In the rows, zero is written as 128.
One turn moves every row onto another: examples first, then more rows asked
firaf: [127 134 142 101 144 117 147 121 146 146 125 142]
Vomu: [124 126 135 100 134 120 149 124 141 155 129 139]
zov: [111 124 134 107 130 139 133 137 107 150 126  72]
mip: [119 153 160 118 162 128 123 122 126 122 107  84]
saru: [157 133 127 121 130 128 136 115 102 153 128 133]
Bupez: [165 135 138 129 137 128 122 122 101 155 122  86]
zuses: [ 98 122 117 145 135 119 120 121 125 161 131  88]
biz: [127 149 147 148 155 118 153 127 152 121 130 119]
tikal: [112 153 134 136 172 106 118 121 135 123 122  90]
vuka: [162 133 141 136 135 128 119 117 104 158 120  89]
lofon: [117 120 126 145 121 130 160 135 137 153 144 111]
miv: [ 89 125 127 128 140 121 151 133 112 150 139  82]
fut: [160 142 136 126 141 123 131 109 108 144 121 138]
tugep: [116 132 143 160 134 125 151 121 150 144 131 122]
Feg: [129 134 138  94 144 116 150 127 142 144 128 138]
tiz: [ 83 128 139 147 142 120 142 118 123 154 128  93]
Sak: [123 129 141 105 138 119 146 119 145 153 125 142]
mib: [168 140 141 128 143 125 121 123 103 148 121  86]
gese: [ 89 144 150 147 160 114 139 114 131 136 121  97]
rezu: [ 98 151 145 128 170 111 145 128 125 122 128  88]
Gumi: [101 139 134 155 153 113 113 110 138 146 119  97]
Nirip: [133 148 133 125 155 118 164 145 140 116 143 107]
Gosob: [167 143 145 134 145 125 119 117 107 147 117  90]
Sidok: [107 139 162 138 144 134 116 109 130 143 103  92]
Tel: [156 135 133 128 133 127 132 109 107 152 123 137]
lib: [163 144 132 117 143 123 135 116 105 139 125 133]
gobo: [103 122 146 131 125 142 123 118 118 161 114  84]
sasar: [116 146 117 115 165 108 129 139 121 125 136  78]
nokam: [ 98 140 130 116 158 114 153 140 113 131 140  79]
Duzo: [127 129 134  93 138 118 151 128 139 150 131 137]
balik: [127 130 120 124 134 125 168 150 130 135 151 102]
vavus: [163 138 146 139 140 127 117 114 108 154 116  92]
Temon: [162 138 126 114 136 125 138 120 100 145 129 130]
rig: [122 143 142  98 152 131 133 139 112 125 122  72]
Buvo: [107 127 107 121 142 117 130 139 115 148 142  76]

fut -> lib
tugep -> biz
Now find these:
Feg -> Duzo
tikal -> sasar
nokam -> miv
gobo -> Sidok
vuka -> vavus

